128 stands for zero in the data rows.
Planes, each given by two rows, then its number:
[100 141 089 128 097 133 181 103 120 092 123 178 108 135 136 158 092 114 098 140 097 175 139 082 112 079 151 107 074 102 148 096 150 142 170 129 196 133 143 075 178 156 185]
[173 071 065 111 104 034 144 116 134 108 158 099 140 096 113 116 107 130 147 135 116 132 173 188 092 168 104 063 091 133 146 138 139 147 173 086 124 124 130 126 095 151 109]
0
[087 155 112 128 187 104 100 140 171 161 081 146 075 125 112 140 135 073 037 143 163 181 163 122 146 138 145 170 114 102 138 167 122 105 105 076 105 136 122 133 139 096 088]
[145 070 144 173 177 143 117 161 078 159 073 172 155 161 116 134 117 146 069 179 127 129 126 078 159 143 155 121 132 124 103 096 124 141 130 170 185 105 085 144 136 194 147]
1
[082 139 103 117 123 136 116 156 093 071 126 181 132 069 099 141 147 112 158 148 063 075 156 119 044 119 151 078 168 131 105 146 162 117 128 108 104 109 159 088 121 145 171]
[174 100 117 116 069 129 098 134 118 152 117 104 147 148 151 058 087 160 185 151 111 105 112 204 106 103 076 051 129 155 123 140 132 162 146 149 129 168 097 105 147 159 130]
2
[111 114 137 101 095 124 096 102 139 138 112 125 138 109 201 092 084 141 202 151 098 117 135 159 132 137 081 063 128 136 157 175 174 136 205 080 109 167 129 113 156 135 156]
[174 102 106 141 091 183 175 135 085 133 200 092 138 174 145 123 136 186 142 093 132 067 140 131 146 110 133 121 123 149 111 142 148 131 094 099 174 102 125 091 161 199 166]
3
[089 169 177 162 115 104 145 110 128 099 160 149 054 105 069 130 090 058 116 114 138 154 155 146 095 149 173 154 088 090 163 159 129 100 137 057 108 147 140 136 134 101 135]
[144 060 131 145 067 128 140 088 052 107 166 151 140 144 135 095 063 118 196 145 128 097 114 134 113 140 112 094 132 145 124 136 157 152 160 091 088 128 097 098 118 193 156]
4
[105 181 174 180 203 106 074 144 141 103 098 143 154 129 095 118 145 096 082 148 142 146 099 090 099 121 145 153 124 151 142 057 126 088 146 159 095 177 107 168 120 088 122]
[171 097 129 173 125 104 138 120 122 132 163 138 145 166 052 118 126 176 181 188 128 086 113 093 168 130 173 175 160 170 141 120 178 112 113 155 129 111 117 136 169 182 167]
5
[088 186 145 118 166 098 038 131 161 115 055 148 149 081 139 101 130 108 133 139 155 148 128 099 102 126 152 134 072 131 172 106 097 099 126 101 124 145 136 146 084 077 082]
[145 085 135 138 166 158 087 134 126 173 151 187 076 093 172 136 101 155 185 108 112 083 110 138 096 102 108 115 120 194 121 110 109 117 127 089 172 106 177 191 132 170 133]
6
[099 082 155 101 109 113 144 128 127 099 111 126 069 087 140 065 105 138 146 136 126 074 170 132 099 142 084 114 153 151 170 150 108 083 134 117 108 134 117 048 059 168 168]
[133 100 134 085 121 125 147 148 082 097 127 172 134 085 103 168 197 091 112 100 151 126 137 057 076 123 187 078 147 124 142 120 126 089 089 121 093 097 114 174 086 094 115]
7
[107 062 148 167 144 156 141 115 091 113 122 119 166 161 153 144 112 094 104 157 144 085 106 025 157 128 136 093 167 200 158 126 135 124 086 185 123 121 104 125 149 119 112]
[181 138 123 169 097 143 106 109 149 127 079 148 109 210 068 119 160 131 115 094 125 119 054 143 111 096 179 123 142 108 122 151 130 178 146 156 147 096 072 174 158 104 138]
8
Each row below is the sum of one point from each of 2 of these planes. After each row, the numbers of its planes, the largest part first:
[161 141 070 113 084 086 144 109 176 106 144 188 100 081 104 128 126 148 170 117 109 203 140 199 078 093 169 125 070 072 158 165 127 144 204 088 167 103 123 144 145 160 174] -> 8 0
[084 166 115 087 117 108 161 113 102 120 140 146 107 084 137 123 069 117 139 138 093 199 168 129 099 090 123 110 061 097 137 113 128 136 138 107 159 166 166 090 128 161 185] -> 0 8
[099 204 158 116 129 083 085 130 177 094 135 130 127 110 141 110 163 104 107 096 135 149 070 129 094 117 139 144 110 160 161 089 110 103 143 111 096 164 151 164 110 055 092] -> 5 1
[119 164 126 136 117 090 095 097 154 083 132 130 132 122 074 127 147 105 149 107 141 130 134 131 120 134 158 147 146 157 180 118 158 081 111 112 054 163 152 162 155 068 097] -> 1 5
[088 153 165 163 214 095 042 157 134 150 078 169 174 111 103 128 149 101 000 176 147 142 137 093 116 117 146 153 126 134 121 095 133 080 123 148 104 160 067 179 138 113 121] -> 5 1
[089 144 106 162 211 103 101 153 140 134 050 149 129 122 075 162 144 079 033 171 142 196 100 058 110 127 183 180 117 102 128 085 088 093 097 195 131 105 114 178 108 091 093] -> 3 1
[151 116 100 118 113 099 151 150 152 099 132 074 176 143 097 119 128 110 129 144 143 153 163 169 134 172 155 092 127 102 136 115 117 162 151 131 117 135 078 124 094 120 114] -> 6 0
[144 095 150 097 071 120 170 112 138 082 168 090 127 087 162 109 151 163 191 098 119 090 123 142 089 108 111 092 144 142 162 077 125 148 150 136 128 167 171 084 104 129 152] -> 1 7
[154 134 130 137 140 183 159 139 082 092 130 126 158 128 168 150 134 141 118 091 122 100 118 130 100 114 104 105 148 147 142 104 114 148 148 170 146 152 105 132 112 126 150] -> 1 5
[146 153 105 029 054 142 168 132 145 108 198 081 070 088 171 133 133 107 201 062 113 110 125 187 086 131 095 126 143 109 143 183 123 143 133 085 099 137 153 101 115 108 107] -> 1 5
[125 107 120 157 111 095 110 113 135 117 113 122 082 137 079 108 114 120 139 134 136 113 131 122 150 135 151 154 116 130 166 148 148 108 123 149 129 145 136 134 151 136 108] -> 5 1
[049 140 108 166 122 167 140 111 119 044 143 183 109 108 119 181 157 087 129 152 097 114 162 089 093 084 163 125 174 135 076 123 181 095 100 109 133 125 191 087 154 153 161] -> 2 0
[173 048 088 098 097 107 115 138 093 138 142 074 196 138 182 073 101 167 196 144 166 077 111 179 142 139 065 065 110 165 105 144 128 167 140 113 109 106 105 129 115 192 098] -> 4 0
[151 143 114 153 199 127 092 154 112 188 107 153 123 195 098 187 099 125 012 169 151 156 117 079 180 131 196 183 079 106 097 115 132 160 123 135 130 113 107 196 212 128 090] -> 1 7
[147 128 125 137 121 135 163 123 130 112 154 115 146 096 126 123 122 121 169 123 133 134 055 128 063 122 109 139 129 113 110 076 114 128 133 167 120 144 110 161 087 104 145] -> 1 3
[179 044 050 084 113 083 135 116 102 137 136 125 157 149 163 101 151 167 148 143 120 068 137 144 109 150 101 100 130 181 108 130 158 157 149 135 129 106 114 123 111 161 092] -> 4 0
[172 114 107 154 050 151 138 100 123 099 208 113 134 131 123 111 132 166 254 122 093 068 090 141 136 125 121 128 167 178 138 127 173 140 143 141 107 101 188 105 152 137 162] -> 1 5
[084 142 127 113 128 111 121 132 193 140 105 112 062 098 134 095 072 091 087 148 159 137 159 156 158 136 106 173 136 104 156 180 119 103 149 088 092 168 172 111 101 107 105] -> 1 7
[127 137 101 153 184 084 137 122 146 112 162 134 115 144 059 086 107 127 131 155 162 103 142 118 162 133 168 179 170 151 130 134 139 109 141 141 116 125 124 132 161 120 108] -> 5 1
[166 066 086 134 083 145 166 079 067 115 130 155 156 170 181 110 048 141 137 162 108 126 140 123 112 124 083 107 116 151 120 097 171 153 176 133 124 126 119 085 164 192 176] -> 4 0
[104 169 111 109 080 155 134 097 159 147 143 070 127 087 185 106 099 134 208 119 135 110 155 177 133 130 090 071 111 166 174 166 147 107 168 049 070 159 152 115 166 104 141] -> 3 1
[105 123 086 062 046 100 186 100 135 123 184 097 134 130 129 127 132 139 198 073 102 113 142 167 142 129 085 145 159 113 137 183 130 105 123 105 116 126 158 104 150 125 112] -> 1 5
[109 151 180 168 201 205 064 158 152 159 090 196 101 121 142 132 133 142 174 129 114 083 070 091 130 090 107 193 136 174 122 117 092 092 086 123 162 107 128 212 123 120 099] -> 0 6
[099 121 119 132 095 105 162 110 135 077 149 154 089 126 104 111 074 068 143 141 116 181 144 107 068 135 140 081 066 109 153 137 106 126 156 082 169 149 129 114 139 186 166] -> 0 4
[100 132 132 165 184 100 101 147 163 158 042 176 107 138 087 148 111 068 057 190 146 175 128 076 155 178 143 122 097 121 115 111 134 112 127 134 094 124 102 145 117 102 078] -> 1 3
[126 111 177 130 159 164 064 160 113 195 151 168 126 092 163 093 129 177 160 122 148 093 122 141 131 104 107 127 131 161 136 101 096 116 094 087 142 119 149 180 106 153 122] -> 6 0
[145 167 136 127 131 068 131 140 139 148 157 060 093 087 094 141 135 108 121 110 134 144 151 158 100 163 145 152 117 097 151 172 094 082 129 082 114 143 132 166 105 090 091] -> 4 0
[141 080 115 164 173 137 148 158 126 187 104 170 113 176 081 147 122 132 026 211 136 136 148 090 177 145 186 154 150 109 137 147 124 130 117 118 159 084 097 120 180 194 133] -> 1 5
[124 128 102 118 089 178 140 138 126 095 080 169 130 153 180 122 132 154 075 132 076 132 110 056 142 065 138 107 090 146 138 093 124 167 169 182 184 121 140 076 184 162 185] -> 0 4
[167 054 111 133 083 137 134 146 075 134 163 136 151 147 125 117 118 176 176 143 139 069 115 108 169 160 121 107 129 160 105 129 132 170 118 164 148 090 125 141 147 158 167] -> 1 5
[132 115 082 135 059 073 228 116 101 078 169 082 157 180 088 143 103 127 078 153 121 151 143 143 134 142 145 103 107 073 115 125 211 158 177 155 137 152 105 060 156 118 167] -> 6 0
[122 169 184 137 125 192 152 154 156 097 127 114 137 188 126 136 122 124 084 110 152 154 080 093 177 099 122 181 172 109 117 156 158 120 084 158 112 121 081 092 171 094 131] -> 0 6
[110 178 147 178 255 117 045 126 154 126 060 141 118 131 082 128 138 095 044 191 166 158 118 042 137 154 158 213 130 143 145 096 142 084 122 130 086 150 054 177 118 098 122] -> 5 1
[093 127 136 051 115 119 137 128 125 149 122 114 063 123 211 132 129 109 098 076 136 178 164 195 112 113 066 102 118 046 123 201 105 164 100 043 117 125 182 091 117 099 066] -> 5 1
[111 100 093 115 124 148 149 131 082 129 099 157 155 174 176 114 128 155 139 134 102 144 120 087 133 075 115 099 150 139 104 100 126 156 122 163 199 111 128 123 138 149 167] -> 0 4
[130 119 146 167 111 079 186 082 136 100 163 148 091 141 076 126 088 082 126 133 107 159 186 154 066 124 155 117 084 100 171 152 125 103 143 046 128 144 143 111 137 131 160] -> 4 0
[088 210 127 085 112 129 096 125 185 087 127 105 073 086 173 143 159 054 101 055 145 161 157 167 088 147 087 125 112 119 123 150 113 105 133 072 075 161 150 137 113 032 079] -> 1 5
[108 110 133 116 166 085 120 128 121 131 076 175 115 093 129 126 112 118 113 171 120 137 119 106 120 139 138 114 128 110 151 078 141 125 182 158 125 166 117 146 102 097 129] -> 3 1
[083 218 201 158 167 176 120 127 153 098 120 145 093 126 091 120 125 097 087 104 163 142 116 096 130 112 196 214 126 115 121 142 126 102 104 118 114 143 127 138 138 063 112] -> 4 0
[138 131 106 100 064 151 187 120 125 097 194 058 153 134 147 137 156 124 180 064 116 086 133 175 134 102 104 163 141 129 140 106 139 158 081 105 128 136 171 105 113 114 163] -> 1 3
[064 228 190 179 160 177 089 177 167 165 100 103 072 110 107 159 199 102 053 109 150 177 113 105 155 106 150 215 146 102 131 131 094 057 081 129 115 171 190 184 126 076 117] -> 4 0
[174 109 080 089 189 099 113 144 182 141 119 088 185 143 133 120 166 170 161 097 119 087 135 176 154 158 096 111 170 152 109 145 123 133 115 140 109 120 150 153 070 137 121] -> 0 4
[143 156 181 121 136 124 043 135 135 129 081 158 138 094 120 115 153 121 163 125 133 087 136 092 105 146 096 148 116 187 142 114 082 084 118 097 092 112 119 165 104 082 089] -> 6 0
[176 130 080 132 097 156 188 111 116 137 215 052 111 160 110 127 145 132 143 060 153 081 144 127 138 100 157 174 110 138 094 170 131 116 090 061 145 088 116 098 157 148 130] -> 3 1
[122 144 128 152 147 108 121 156 125 085 120 122 129 054 104 137 170 131 161 157 114 103 167 106 083 141 151 111 167 135 111 138 122 109 137 086 066 106 169 147 095 135 144] -> 2 0
[123 147 101 056 106 094 130 153 160 103 144 167 103 058 107 165 198 082 115 079 173 137 143 099 071 124 194 104 093 102 184 138 115 087 096 063 049 124 136 169 106 027 090] -> 7 1
[102 135 140 174 204 138 092 153 098 128 063 169 150 143 149 111 126 082 029 142 134 145 106 086 155 140 098 099 130 134 088 079 113 097 142 176 131 138 098 140 123 132 108] -> 1 5
